Rotation paths and how fast each direction turns (deg/step):
Each turn is a multiple of 5 degrees from 10 to 175, or 0.
Each row of a path follows its step; steps can be skipped.
path 1
step 3: -157,-23,-95,97,-283,-66,21,44,-2,3,42,145,135,-1,-111,121,213,47,209,100,-192,112,55,-40,31,118,-248,-139,-72,90,55,-297,207,261,189,189,-394,-116,-70,97,182,159,36,-167,-222,229,-170
step 5: 102,-190,65,205,-173,-166,97,153,-81,-29,-86,-209,-114,77,25,-48,28,61,355,56,120,87,-257,-202,137,253,4,-251,14,135,-32,103,204,300,-21,115,180,333,-127,91,23,-239,-165,11,132,104,-98
step 8: -196,277,354,15,-138,105,287,204,-29,-16,-166,-264,-107,-60,-104,136,100,-172,110,63,144,-186,-133,169,134,-33,3,145,-65,148,-25,80,-17,149,-46,94,-38,-232,108,126,-134,109,-202,211,-269,203,-134
step 10: -243,-10,376,-31,-126,166,93,-92,222,20,-152,162,-12,-56,-240,20,119,148,7,122,99,-150,-284,137,-102,-12,44,73,156,64,112,-39,-161,22,-1,-100,-153,311,91,-137,-42,-247,-161,-128,395,86,-108
step 11: -263,-107,152,40,224,30,-31,72,-49,-30,-305,115,42,22,141,-61,22,132,114,91,3,-15,-157,144,-49,39,518,-186,-286,-44,-38,206,179,-63,-139,110,-197,-9,-123,83,200,301,-14,185,103,-29,103
step 12: 47,330,25,-178,20,-311,-105,364,44,316,-90,137,122,171,-228,-56,-35,-37,67,23,48,-111,-106,-35,-5,-189,-180,186,-225,-138,-32,281,-262,-84,-39,19,-8,119,72,7,218,-15,-69,46,233,-163,59
step 23: 6,-43,-71,-313,-4,-308,113,70,-318,-54,-151,-13,23,-56,11,-207,101,147,153,225,36,7,127,-6,128,-102,26,65,74,-169,-110,97,-495,-143,-24,99,132,177,77,-56,109,103,-121,-157,304,18,221
step 27: 137,-24,283,8,-4,266,347,-33,201,-216,29,-49,-178,-19,195,-17,96,-11,124,216,153,-308,-107,-119,-35,30,283,-155,-165,-156,219,83,-96,-92,12,89,-57,28,427,-108,-93,18,0,-131,-59,-25,-76
Directions:
42,17,26,-30,57,-79,135,-20,91,-36,-21,9,84,-10,3,79,29,59,-101,-71,22,1,53,0,-5,-6,-47,-27,-10,-73,-72,5,16,48,-28,-47,24,13,-19,-29,64,-24,-32,-27,14,33,24
130
25,9,7,81,-28,-38,-97,-108,20,32,44,56,72,57,-1,15,89,-54,9,-10,109,-3,-4,-91,-1,48,16,-14,-31,26,-4,-41,15,63,19,29,27,0,11,53,97,18,-33,42,22,-19,-47
170
13,-73,89,-37,52,54,69,-25,-4,-2,15,23,23,13,7,-30,9,-40,59,-44,4,80,-11,-66,-26,9,31,-18,28,49,10,-10,-60,46,29,-27,-119,-83,7,11,-23,14,-12,-141,54,43,-46
60
-58,51,-1,-39,53,-45,-34,60,-27,29,17,47,60,14,-26,58,-9,34,-26,-33,-74,-21,19,-42,91,67,133,-20,7,62,25,52,-37,69,-55,5,38,-87,-4,16,-70,-11,-34,55,-13,38,17
100
-6,33,61,-57,-65,24,11,-26,51,-47,-67,84,-77,23,24,-41,3,-7,70,7,-52,-81,114,7,34,27,45,-49,31,-12,4,-122,12,82,29,-2,-21,26,-38,-36,14,-38,8,28,31,-47,48
60
25,30,13,-12,-24,0,-12,-33,-34,37,73,-44,49,-1,17,-3,107,2,30,-76,-44,25,12,74,-3,5,-22,62,89,48,26,83,-56,-8,56,-7,4,36,-33,-30,10,-78,-33,5,80,-93,106
135
path 2
step 2: 68,-4,-77,-153,53,225,-162,77,-325,-220,43,-156,-13,-96,-119,75,162,-35,-23,269,-70,211,342,79,17,123,123,-227,-191,39,-285,77,69,322,-39,-178,294,90,293,-72,4,110,171,-199,111,-207,-154
step 5: 98,-45,-286,250,156,46,24,-259,-217,-106,-1,-26,95,-99,173,-253,-54,272,-100,-38,173,37,123,18,27,-197,37,115,-13,28,-176,107,235,65,170,134,-156,177,525,141,-179,-66,-120,246,-138,-85,-212
step 6: -27,334,234,350,-67,115,160,-37,72,-48,-58,-20,-29,-190,-42,132,20,-114,125,339,85,58,215,-40,-33,13,-93,88,-437,-31,-13,79,18,265,-68,-18,1,-260,71,-76,-347,283,162,238,101,45,-165
step 8: -329,197,32,58,370,125,116,105,-184,113,-104,93,136,68,-88,-23,-227,-126,-56,25,-126,-90,-31,137,28,354,44,476,-11,-179,-311,200,115,107,-162,-72,-47,-36,109,-49,-268,129,148,31,-70,-9,-163
step 10: -28,275,-92,37,139,468,-37,-4,-165,-198,112,-111,132,78,-305,-99,-141,-22,-82,168,-151,-44,212,-60,-145,-136,-28,-116,-244,-141,-137,105,254,-15,-528,-1,-100,235,-13,74,-53,163,-92,-37,7,-66,-22
step 18: 54,-102,-94,25,-31,148,-151,138,-100,183,20,-1,104,-83,-307,45,3,-123,127,372,90,24,201,-40,-384,11,-7,32,-34,-281,-119,-12,209,-98,-44,-53,3,334,-7,-354,-392,16,84,225,-59,-77,-254
step 19: -350,-155,-105,85,131,25,297,-37,36,192,37,-30,-30,-55,210,236,-11,-163,-346,228,317,146,-77,274,220,171,330,190,35,-47,17,-43,-5,109,35,132,211,97,180,-26,-96,0,262,-15,76,-125,-156
step 27: -216,143,6,-94,261,-5,262,-96,-277,20,-88,-60,154,181,29,-7,-65,191,-143,-128,49,345,-13,461,282,151,47,-63,-92,36,61,91,212,117,-370,-100,142,-220,206,41,-125,58,181,20,18,83,59
Directions:
-94,-13,84,-7,54,2,-8,4,61,76,31,30,-2,22,24,32,64,-21,65,8,12,38,18,30,-9,-104,102,-31,-58,23,-58,-36,-19,10,26,-19,-57,-64,-19,76,-12,-21,6,28,33,117,44
135
24,-43,-89,11,4,51,60,-7,54,-13,-58,68,30,21,45,-10,-49,-98,-28,-57,-42,-24,45,40,66,-15,36,86,-37,0,-1,-24,-34,93,71,-82,-32,-71,37,37,-12,20,8,-8,-35,-80,28
130
-13,56,79,-33,-33,-16,17,61,73,-16,-45,6,-28,13,-21,51,-61,-18,-37,30,3,7,-109,2,47,-46,-57,79,16,4,28,-47,99,-9,80,79,-29,-12,48,-25,-55,75,89,5,37,27,11
140
-33,2,-59,31,-24,6,80,-4,-75,-38,-51,-65,-86,8,-57,49,2,-30,-22,53,6,-49,-15,-3,44,-11,25,5,-52,24,-62,34,-99,-18,71,66,59,-47,7,-9,23,-26,-25,-120,56,74,-11
170
-36,-148,21,61,-58,-10,22,11,31,12,11,37,21,-18,-60,34,109,67,26,72,26,-40,24,2,9,-29,-22,14,33,68,-56,-4,35,75,48,19,61,5,46,-45,3,-35,42,50,-31,-76,-55
25
13,4,13,-5,10,-6,60,34,36,51,68,-67,34,19,38,-20,10,1,-155,-82,10,-54,-3,11,-35,26,47,-98,9,129,25,26,-47,24,10,2,2,-2,78,-72,-21,50,28,26,5,39,7
175
12,16,-41,8,-45,28,-101,34,-39,-49,0,-69,12,-77,8,48,-10,42,5,-81,26,-79,15,-8,30,-62,103,105,25,-19,-69,-47,10,18,-57,-14,-16,-4,-14,-100,15,7,26,39,-45,71,27
140
31,2,3,31,51,-36,4,-45,-20,25,36,4,-19,-112,28,17,-5,17,39,-24,91,-2,37,-87,3,30,-33,31,-34,16,29,27,31,62,44,-82,-6,74,59,63,-40,18,99,-114,-19,77,-29
20
path 3
step 1: 329,163,22,-5,-107,193,-74,-122,-105,-253,43,78,-123,-91,207,-215,43,47,283,-194,63,-29,183,187,-212,71,123,214,-280,-73,-96,108,-71,-54,299,41,92,31,-106,85,297,-6,120,56,1,232,-26
step 4: 79,-60,159,222,2,-117,59,-58,286,-80,-59,163,-95,-44,3,222,-46,60,365,-243,-101,115,13,108,15,41,-62,-54,-35,-180,-211,41,159,66,128,330,227,-179,-108,-10,403,-144,68,111,117,124,77
step 9: 336,108,16,-75,-189,-129,140,36,-210,21,180,42,-100,-49,177,349,97,154,248,54,-2,123,188,130,15,-4,34,105,-61,-42,-311,175,111,3,235,34,90,-117,42,-101,101,-258,183,49,-193,252,163
step 10: 78,117,198,-41,-296,-164,66,251,3,-106,72,133,-52,-182,-47,19,71,152,188,47,-226,-303,185,92,192,-57,53,113,80,9,-250,135,21,-90,325,88,32,59,-138,-116,221,-204,18,283,216,-48,-79
step 18: 85,-207,138,32,20,138,-58,299,25,-86,114,-140,-275,-130,160,-14,-38,-153,172,-117,-14,-78,212,315,144,74,181,270,-11,-125,-338,181,126,167,90,138,7,-93,-18,-76,-144,-123,7,274,204,-63,40
step 21: 398,32,-68,159,-50,66,83,-201,-195,74,72,-18,-359,-79,202,-135,-123,194,76,-169,-41,-156,-88,162,121,-178,19,261,-48,-62,-124,105,64,-107,125,89,-10,-43,-209,21,295,88,-22,260,70,-138,212
step 23: 249,-59,-144,47,-46,30,-77,114,200,-158,181,-3,-89,79,56,0,-63,-101,370,-44,-181,80,-164,108,-67,-150,-44,346,193,-17,-248,55,-66,278,196,83,21,69,-91,162,310,-97,224,91,191,-41,142
step 26: 272,4,126,-83,-54,-44,40,-4,135,-102,-249,-93,-216,-253,145,-20,-122,163,430,-172,-169,73,110,357,-174,83,131,292,37,98,-147,-78,-71,-30,-25,163,27,-108,131,10,61,11,-174,170,-70,-103,115
Directions:
-27,43,-49,3,47,38,13,-68,9,23,-45,126,46,20,-73,16,-17,-12,-100,-109,-35,15,-96,-12,12,-23,-12,25,49,-74,16,-11,31,56,23,34,-31,-14,4,7,71,15,52,69,24,-19,63
40
37,27,-56,56,47,-30,67,-63,-16,-85,-45,-69,-45,-91,38,42,27,7,-19,-28,36,150,43,32,32,-41,4,19,-63,-60,-4,28,-16,15,-32,-20,38,-12,29,-3,75,50,2,-48,-28,-67,6
145
26,30,-37,44,-13,28,14,36,-31,-42,-59,36,-55,84,21,37,53,55,5,49,-49,15,-41,24,-62,87,-7,-40,26,50,67,23,-3,101,37,-94,-18,-51,57,-58,-32,23,58,-94,40,10,41
130
83,55,-82,37,-84,-16,-23,-49,-25,-41,-3,-28,42,10,-27,-4,-19,-72,11,-12,21,-99,-53,-54,26,-88,4,7,-76,19,7,36,30,-33,151,-19,35,2,-15,10,-18,-2,-5,-72,48,-39,-8
35
18,-71,-44,-119,62,65,-20,22,-104,-40,37,-20,-53,-7,7,115,-83,-27,-36,-17,2,-77,-25,2,-4,31,40,-71,-11,-54,-4,-21,-14,-43,-26,-42,92,-46,-4,-9,-6,-17,29,9,-28,-40,35
110
-57,55,90,61,-30,-33,-20,-40,1,-90,7,56,12,18,-59,-12,9,-17,-27,-4,11,0,30,-1,104,74,-2,-55,-22,-11,-25,45,-34,-26,36,-68,54,-70,-37,-16,23,-80,46,16,-118,70,-15
10
60,5,12,28,100,5,-22,-16,7,10,92,-72,18,82,-34,47,31,26,-60,-13,23,-35,62,16,60,52,51,61,-4,51,34,-9,99,71,28,-4,-49,-41,-61,43,7,43,-91,-6,-56,-18,42
115
